128 stands for zero in the data rows.
Here are some points, one per row:
[101 167  70 133 136 152 128 108 163 129  12 116 168 204 114 122 161 144
 120 125 212 135 166 126 102 143 151  89 142 110 152 155 114  94  87  72
  81 118  99  90 142 113 144]
[119 118  80  87 117  97 117 108 128 102 163  50 157  94 110  90 106  99
 169 106  89 134 164 134 166 118 144 105  65 145 128 128 199 182 204 159
 100 135 108 106 240 182 108]
[178 126  84 242 102 103  68  94  86 126 255 124  63  79 143 150 150 130
 118 102 191  85  24 142 177 150 112 225  90 138 110 117 113 156 117 104
  93 112 158 167  82 144 116]
[124 162  43 162 138 158 100 105 136 122 255 174 141 172  96 154 175  82
 138 144 128 150 124 169  49 147 164 118 141 153 186 153 116 131  98 104
 108 133 114 129 104 155 102]
[131 107 113 150 107 170 163 189 112 226 148 200 116 135 137  79 145  99
 119 146  95 157 150 152  55 108 142 149 184 134 124 143 161  60 147  78
 135 123  84 141  89  88 142]
[109 114 136 111 108 167 170 143 129 179  44 148 150 159 135  84 108 129
 125 130 105 132 180 110 105 134 129 139 136 124 133 136 141  73 152  88
 110 113 114 104 141  96 110]
[ 89 126 132 110 216 104 220 152 159 132  98 150  54 136 190 148 109 148
 114 115 106  46 186  89 147  85  94 142 169  36 148 129 111 129 135 117
 134  78  74  93  69  80 145]
[127  91 216 150  90  56 169 140  92 162   0  76 149  44 148  75  93 170
  90 152  12 182 128 124 155 141 154 172 115 180  93 118 143 195 164  92
 131 118 148 194 152  99 119]
[137  94 212  79 113 157 159 168 128 190 132 172 155 141 111  96 129 106
 111 124  94 142 136  96 110 117 101 122 141 109 116 135 143  87 117 137
 140 144 138 148 122  94 120]
[ 73  81 193 117 129 107 187 108 131 129 152 134 104 225 117 131 136 207
  91  96  89 109 123 104 149 145  59 196 152  71 154 153  31 162  58 159
 101  58 104 110 120  95 115]
[120  71 140 160 143  98  39  65 120  76 141  85  59 172 163 124 151 119
  90  65 157 165  49 111 163  65  70 124 190  65  97 125  69 236 133 121
 112 138 109 152 174 158 125]
[102 114 207  93 157 107  99 131 111  59 150  58 163  33 153 187  68 157
 116 117 125  93  99 115 255 143  64  56 100 108  71  39 101 195 208 200
 138 100 172 183 161 120  99]
[107 125  75 145 130 155 115 140 133  75 255  78  86 101 174 135  77  63
 113  94 207  64  99 116 222  65  79 142 111  12  51  68 127 135 206 140
 169  47  63 141  94 111 146]
[145 127 106  98 148 143  80 128 122  85 178 131 105 119 127  88 104  97
 124 146 178 128 117 100 166  77 187  57 174  88  61  61 123 178 144 120
 116 130 153 165 115 100 131]
[114 139  68 156 128 161 132 158 126 158 180 190 129 166 135 104 158  87
 117 148 131 152 149 166  53 107 164 131 178 109 141 134 122  73 136  71
 115 130  74 152  89 100 111]
[108  65 252  50 148 142 139 101 168 110  65 145 175 190  89 142 134 151
  96  81 128 114 107  66 166 134  39 107 152  36 132 139  51 176  74 187
 138 170 144 134 149  84  82]
[165 107 104  77 153 137 138 134 141 142 233 128  68 162  94 217 163  95
 188 107 134  64 132 108 105 184 114 125  96 134 198 142 125 140  80 234
 170 209 206  88  88 127 103]
[133 133 196  79 123 154 169 117 177 114   0 108 173 140 131 109  92 115
 109 112 146  75 148  66 107 146 114 110  84 108 151 133  96  79  64 133
 138 139 146  71 109 106 157]
[127 139  86 118 100 128 125 136 125 168 158 206 151 104 118 113 196 112
  89 158 138 180 151 183  82  85 168 190 194 221 117 166 194  52 126 100
 181 111 137 196  92 136 227]
[158  93 157 117 102 162 172 197 104 217  54 161 111  78 108  72  83 150
 143 157  75 141 157 131  89 123 112 141 162 184 117 137 203  78 212 141
 135 137 140 117 120 102 120]
[ 57 184  87  68 194 159 146 138 106  61 225 159 122 165 103 146 154 118
 163 100 141 133 149 204 140 152 173 145 126 172 130 137  84 149  84 175
 163 116   0  99  87 152 111]
[167 157  28 165 141 141  88  94 102 127 255 179 127  87  93 147 161  73
 138 189 101 163 110 181  32 137 174 120 150 249 190 144 195 116 143 126
 118 156 153 145  88 175 120]
[118 119 148 115 133 136 172 124 158 144  64 117 110 176 165 129 142 191
 101 140 160 112 180 107 140 128  91 134 155 167 151 164 176  92 130 122
  75  59 145  73 140 136 191]
[124 123 168  79 144 152 106 124 108  74 174  21 191  71 126 206  21  90
 144 103 129  56  85  70 211 162  12  64  32  80 103 110 138 153 203 249
 153 105 189 142 241 193 102]
[107 127 151 111 107 153 151 151 136 173  21 134 139 195 111  66 106 122
 144 116  87 130 167  95 112 127 130 114 111  52 108 145  83  90 117 100
 121 102  85 102 139  98  88]
[109 118 199 163  98  52 163 156  98 165   0  67 161  86 158  75 121 180
  80 157  58 187 137 137 144 129 173 136 132 157 101 125 123 158 134  77
 127 126 132 185 167  82 134]
[109 135 134  96 112 120  85  83 149  33 255 119 173 126 131 120 132  61
 163 155  61 152  92 190  88 126 205 125  95 113 117 102  83 150  52 151
 150 181  46 138  72 125 118]
[136 148 181 132 128  95 118  87 157 119   5  85 172 139 151 118  95 172
 136 156 173  98  99 110 110 169 132 129 106  85 110 119  73  93  92 116
  71 135 163 122 151 155 123]
[ 92 142  79  95 168 200 151 174  94 102 255 119 109  46 169 198  71  83
 114 112 198  70 103 127 206 112  61  83 141 147  73  72 170  95 245 210
 204  31 144 123 113 147 176]
[115 149  96 181 106  74 133 133 108 184  16 123 140 129 153  71 169 126
 104 151  92 221 153 156 107 113 206 115 143 138  99 134 120 129 144  20
  97 105 102 178 161 124 146]
[125 150 149 171  81  79 149 175  89 169   8 124 152  83 156  73 133 134
  73 170  67 204 143 146 110  84 215 150 147 166  89 111 147 116 165  21
 131 118 120 220 147 111 157]
[122 171  31 160 107  69 117  80 122  90 218 126  85 207  66 129 178 169
 185 145 125 188 144 206 100 140 176 168 116 171 173 163 128 142  85 140
  77 140 133  66 173 204 105]
[126 163  24 186  97  45 122  77 109 122 215 128  59 172  90 112 169 149
 186 159  99 196 119 205  81 127 187 178 112 170 160 181 146 139 108 152
  98 131 121  69 167 206 129]
[ 97 166 120  93 145  90 231 128  96 140  18 117  87  95 158 144 112 167
 140  73 108  62 128 115 208 120 146 170 114 144  88 124 115 173 145 145
 160  35 169  96 120 119 100]
[112 170 102 125 125 147  74 105 132 101 255 177 180 120 139 130 180 143
 132 135 220  80 162 198 183 129 193  56  98 139 106  78  55  94 158 121
  24 109 118 150 150 140 144]
[129  67 200  99 104 142 199 128 157  97 122 139 112 184 140 163 124 151
  93  55 132  55 140  96 169 122  49 156 132  78 181 126  79 135  48 164
 165 113 158  95  86  71 133]
[161 125 155 146 157 170  88 206 163 136 126 142 128 192 121 199 116 170
 140  94 158  53 162  34 127 135 101  80 121  17 200 116  79 106  59  67
 112 182 131 133 145  73 114]
[121 126 159  48 156 143 117 135 123  84 193 102  97 105 171 193  90 161
 141 122 127  38 144  70 216  85  65  57 147 127 113  95 175 117 185 226
 138  45 198 101 163 164 183]
[123 187  64 120 165 122  43  94 149  65 225  97 197 119 134 156 147 133
 149 182 195 117 128 182 111 127 193  21 146 140 131 117 126 135 138 132
  66 154 139 135 171 163 156]
[114  37 186 127 155  87  78  73 138  69  67 109  65 165 119 126 148 162
  89  56 104 155  79 112 185  78  41 132 203  43 129 127  39 251 133 163
 140 155 111 130 166 127  76]
[173 116 153 134  88 133 184 145 107 214   0 165 127 113 100  92 126 146
 106 144 114 120 131  96 100 165 111 183 143 200 168 159 183  91  92 131
 145 134 185 107 106 112 111]
[139  76 206  72 122 167 164 171 129 177 144 158 158 142  87 116 113 121
 124 102 100 121 119  74 122 131  59 125 137 115 125 137 120 119 124 179
 159 160 142 142 129 102 111]
[163 118 105  68 123 101 111  53 182  69 219 114 178 114  84 153 161  91
 173 154 129 146  91 140  86 138 170 149  90 174 146 155 165 148  37 206
 182 235 140 114 121 174 172]
[165 147  81 250 111  90  84 105 173 120 202 152 123  73 101 147 160 116
 161 171 158 146  81 172  94 189 164 163  64  87 146 117 112 163  78  91
 142 222  93 127  31 119  89]
[168 173 122 177  92 134 118 137 121 161   0 159 132 183 102 178 143 139
 140 111 176 109  94 100  98 202 132 141  94 110 171 126  68  79  27 110
 157 171 200 134 110 127  47]
[156 165 166 134 154 153 107 169 104 158  74 178  94 154 124 233 129 149
 147 150 149  63 120  95 134 172  78  98 125 149 158 129 145  40 118 174
 126 110 232 101 101 139  87]
[120 159 111 125 212 135  85 100 213  49 101  64 169  65 172 119 100 100
 145 155 191 110 182  92  81  88 165  29 108 105 118  91 138 144 211  48
  90 182  85 117 103 116 186]
[133 130 155 122 106 135 161 137 138 167   0 116 146 162 109  91 108 189
 136 137 151 116 151 127 106 163 121 159 143 126 131 160 120  85 112 121
  99 130 136  76 146 107 107]
[132 151  56  78 128 107 186 128  71  99 129 131  91  71  94  87 132  93
 181 105  79 172 133 206 130 131 161 226  99 255 128 172 213 155 104 204
 214 147  54  91 107 188 151]
[179 112  71 206 132  79  51 136 102 131 133 199 108  34  57  83 163 161
 117 158  86 217 137 154 111 122 190 124 129 193 138 141 110 210 155  67
  93 252  72 188 170 118 107]
[126 183  62 143 157 140  76 101 127 117 232 135 141 134 166 145 142 103
 140 177 145 140 146 151  92  94 198  45 137 131 117 111 135  90 179  79
  68  88 163 132 147 169 160]
[149 128 131 142 111 159 143 165 111 206 128 165 128  97 139  87 123  92
 123 173  68 150 157 139  76 102 138 132 138 172 120 147 212  56 185  96
 118  96 139 125 107 123 154]
[138 134 105 199  98 147 174 137 136 222  91 168 111 162 158 124 143 119
 117 141 137 141 126 142  56 155 139 175 111 108 144 154 120  57 106  64
 132  91 138 115  88 124 143]
[ 94 142 113 120 140 148 148 103 179 128  90 118 131 216 162 132 169 165
 106 115 183 118 179 100 125 133 124 113 135 119 156 157 120 107  87  88
  79  57 119  66 144 145 184]
[ 97 176  77  64 169 122 162 160  76  65 247 125 109  21 130 180 104  98
 188 127  78 105 107 196 171 123 186 130 135 213 111  99 185 205 174 206
 222 137  88 138  75 127 101]
There is one direction along which these points spread out most. Take the direction at right angles to it along which they spread out most. Then take the direction at right angles to both along which they spread out most. Go by this last direction. For each point below, how far along it does it lie, from 0 to 99? 50 is the average, and the first point above lies past it. One standard deviation of the points above along it is 16.
[121 170  95 131 152 123 134  84 166 122 147 104 135 175 169 153 163 138
 111 160 171 112 156  93 108 123 142  92 108 176 157 151 161  84 109 100
  56  46 178  79 156 197 212] 58
[148  68 185  97  60 158 160 142 175  61 161  47 161 127 144 122  75  52
 155  70  85 111 123 104 129 113 116 138  43  79 140 124 167 166  65 142
 205 184  61  78 114  81 127] 53
[ 87 140  91 118 136 124 108 127 133 122 229 212 159 199  81 135 217 100
  95 128 130 181 131 193  63  91 163 189 201 116 135 163  99  77  67 100
 149 142  66 212  87 119 143] 69
[179 109 222 150 104 134  83 121 117 119  84  60 156 161 164 176 116 147
 112 111 163  89 108  83 159 178  38 142  81 144 145 155 151 116  86 133
  80 120 171 145 189 173 142] 56
[146  76 134  98 124 171 140 142  88 166 159 133 103 109  65  93  76 103
 155 114  33 133 125  97  97 126  69 146 118 152 144 135 151 113 198 190
 149 133 135  95 145 142  67] 39
[142  94 137 197 113  75  16  83  85  93  83  49  60 160 182  76 147  91
 110  75 132 234  70 151 171  71 131 126 153  77  49  98  72 202 162  45
  88 141  85 188 193 163 111] 40
[138 114 124 100 145 113  95  92 116  96 175 107  95   0 148 117  77 145
 139 133 142  66  92 113 231 105  91 142 117 147  71  68 174 157 240 204
 141  71 172 123 109 141 140] 20
[ 80 172 109  86 216 116 106 136 144  41  60  92 123 141  65 138  61 160
 198 133 116 168 130  83 163 151 133  47  95  37 128 118 113 255 127 157
 174 205  66 100 162 117  45] 54
[108 147 147 189  80  84 135 173 105 185   0 122 150  99 165  65 145 139
  79 152  72 224 161 150 115 103 223 128 132 157  90 111 136 133 154   3
 125 124 103 214 156  97 139] 24
[127  92 152 127  96 175 167 195 125 204  59 163 112 143 115  71 103 143
 142 123  84 144 166 141  83 121 117 149 163  97 117 141 131  82 163 112
 142 127  94 108 117  75 106] 44
[134  49 214  61 145 145 132  89 152 114  70 124 171 114  94 158 119 163
  98  76 150 105  87  65 166 149  21 121 163 136 142 146 120 201 118 208
 157 192 193 127 172 118 117] 53
[197 159 141 232  85 157  94 136 133 142 255 150 163  50 171 175 138  74
  76 186 255 117  66 151 155 183 126 129  84 177 121  77 154  62 126  88
 117 140 218 176  37 146 230] 49
[136 141 107 167  94 145 163 151 110 201   8 176  89 183 109 139 143 151
 135 124 127 127 118 148  68 163 111 191 150 111 158 165 107  61  69 124
 158 130 134 102  84  91  86] 67
